In the data rows, 50 means zero.
Here are some points:
[32 67 62 37 75 74 62 49 32 53 63 56 38 58 50 55 62 65 29 33 45 48 63 20]
[42 46 51 37 39 40 62 54 66 35 38 68 40 46 50 47 45 45 47 67 58 69 41 65]
[45 62 63 52 52 48 40 62 46 75 58 33 58 38 52 34 65 49 74 28 66 44 60 31]
[43 64 57 36 48 51 75 22 36 43 41 54 37 57 42 70 63 51 53 43 47 62 56 27]
[46 35 39 47 54 47 37 74 72 35 51 63 38 53 51 46 27 55 24 78 48 52 30 77]
[61 37 45 67 55 72 31 64 42 72 52 46 64 68 37 39 50 49 50 44 52 21 66 48]
[56 52 58 59 69 57 19 70 48 76 63 27 51 51 46 36 56 54 54 40 60 29 56 35]
[82 38 35 70 70 68 38 48 32 61 50 34 52 81 42 61 51 39 39 56 45 4 67 37]
[56 42 47 40 59 48 46 64 62 37 48 60 33 54 42 54 42 50 30 76 58 43 37 64]
[36 46 51 53 17 51 85 30 43 51 40 63 81 48 55 41 53 48 83 27 42 76 63 54]
[45 49 46 41 57 48 53 59 61 37 49 62 37 53 51 51 43 50 34 66 53 55 42 57]
[11 54 58 37 39 59 63 47 55 46 48 81 53 41 47 40 47 63 47 39 45 88 51 58]
[62 40 47 68 58 57 13 70 58 69 49 43 53 61 34 37 45 46 52 54 55 25 57 58]
[56 63 56 42 51 17 38 61 68 42 62 39 36 13 68 49 50 52 48 51 60 58 29 60]
[39 42 51 61 41 73 68 47 36 57 56 56 78 55 57 41 51 57 58 29 37 54 64 49]
[47 52 53 36 54 45 61 62 53 45 48 58 42 51 49 49 54 50 43 59 60 46 48 48]
[50 39 44 44 56 48 41 65 66 30 43 67 29 54 42 53 35 45 25 83 54 50 35 73]
[51 51 46 40 37 39 62 16 49 34 26 55 30 62 37 75 45 41 54 65 42 70 38 51]
[52 32 39 71 55 76 45 54 43 54 58 51 73 64 49 42 40 55 36 48 33 42 62 59]
[42 44 56 62 55 54 18 76 62 72 57 39 62 43 49 28 44 54 59 41 55 51 51 55]
[61 51 42 39 57 37 46 26 51 31 29 52 13 70 32 83 42 34 36 81 51 54 35 51]
[67 69 49 36 61 17 57 47 48 31 67 37 31 20 85 67 56 55 30 63 49 44 24 43]
Here are 24 more points, each followed by its number:
[74 68 53 33 48 2 58 41 58 32 54 35 26 22 75 68 60 42 56 64 63 50 24 48] 0
[42 58 45 54 65 74 59 39 28 49 57 41 45 60 49 64 53 61 32 38 29 40 56 30] 1
[66 71 62 22 52 19 89 27 37 29 61 48 44 29 86 68 68 54 43 58 53 52 35 29] 2
[50 66 55 44 62 24 44 62 58 48 72 34 39 15 76 48 55 60 42 44 57 52 34 50] 3
[39 53 54 38 55 54 54 52 56 41 49 66 35 53 44 54 49 51 35 56 51 61 45 52] 4
[56 34 44 72 54 77 36 69 48 67 53 53 74 63 37 33 46 52 47 42 46 26 70 59] 5
[63 56 51 50 68 32 24 57 51 61 58 17 35 40 54 54 56 46 56 50 68 33 43 36] 6
[55 42 45 66 53 73 46 59 37 71 54 50 72 67 42 38 55 48 55 36 48 22 73 43] 7
[36 59 52 45 39 60 79 26 38 48 45 54 58 51 48 54 60 56 61 33 39 64 62 38] 8
[48 48 57 62 51 75 65 56 33 75 58 54 85 61 50 30 65 54 67 18 48 29 85 32] 9
[63 38 44 61 38 56 62 41 40 60 39 55 71 67 46 41 55 40 72 42 48 39 71 51] 10
[56 26 41 74 45 68 31 68 52 63 48 53 71 66 40 35 38 46 48 54 46 38 58 67] 11
[70 59 51 55 87 51 13 69 35 70 66 7 31 51 46 57 59 49 40 49 62 7 54 23] 12
[48 53 52 30 32 29 66 30 60 31 25 71 28 56 36 65 50 34 60 68 61 74 40 57] 13
[45 39 48 69 54 83 48 68 39 71 61 52 81 63 50 26 51 57 49 31 43 29 77 45] 14
[56 64 57 41 61 24 39 58 55 50 69 29 36 21 70 56 57 57 48 47 63 46 33 41] 15
[68 59 42 36 53 12 57 39 63 19 59 49 31 24 77 72 45 50 27 85 47 53 15 63] 16
[58 61 55 32 46 38 71 14 39 38 28 52 22 65 35 80 61 35 60 57 54 58 49 31] 17
[52 54 61 51 62 48 26 68 51 72 61 28 51 40 49 38 55 55 58 38 66 38 51 37] 18
[57 59 53 34 37 10 64 47 74 24 55 63 43 11 75 54 51 55 42 69 55 69 21 75] 19
[59 69 52 35 56 19 60 48 57 32 66 41 36 15 83 59 56 57 39 57 53 53 29 49] 20
[59 46 46 56 43 55 68 28 39 44 42 46 56 59 48 61 51 45 57 45 39 54 57 50] 21
[57 68 48 36 62 49 69 14 30 41 40 42 20 68 42 84 63 41 51 51 46 48 56 15] 22
[59 57 47 51 60 61 74 21 18 57 49 33 46 70 46 72 65 50 51 40 42 29 67 19] 23
Which three of these numbered points are nearest to each point below by angle, seen from the average point of the first points? Their numbers follow each, nearest first.
[47 61 56 30 35 16 77 44 66 25 57 69 55 11 82 52 51 54 42 67 52 75 23 67] > 19 20 16
[58 43 42 57 44 55 67 30 40 47 45 45 56 64 50 61 48 46 55 50 35 48 56 50] > 21 23 10
[35 58 51 51 46 67 78 30 34 52 54 49 64 54 57 53 58 63 58 25 34 62 64 32] > 8 21 1
[56 49 51 55 53 34 15 69 66 57 55 29 44 35 50 44 41 47 53 56 62 49 34 58] > 6 18 15
[67 45 48 63 49 61 40 51 40 72 43 40 59 71 39 45 59 41 66 47 56 24 70 33] > 7 10 9
[43 59 51 47 60 31 36 69 67 42 75 40 44 12 80 44 44 67 31 51 49 58 23 64] > 3 20 15
[48 52 39 56 66 67 43 35 41 37 52 43 32 64 49 70 39 58 25 56 26 51 44 44] > 1 22 23
[66 46 46 59 46 58 68 34 27 64 44 42 66 73 43 55 64 40 69 39 51 27 74 29] > 10 23 9
[58 54 48 41 79 60 46 60 43 41 55 49 21 64 46 67 52 50 18 65 51 26 46 36] > 12 1 22
[72 60 57 45 67 23 31 56 52 51 61 15 26 27 57 61 59 44 50 50 70 32 38 40] > 6 15 0
[60 59 48 51 56 58 74 22 20 50 46 35 44 65 48 74 65 47 52 38 41 34 65 23] > 23 22 1
[30 53 50 45 48 59 52 42 60 37 45 68 39 49 44 54 40 54 35 53 38 75 46 58] > 4 13 8
[35 51 57 59 42 74 77 47 26 64 59 54 84 51 58 38 61 58 64 14 39 45 76 35] > 9 14 8
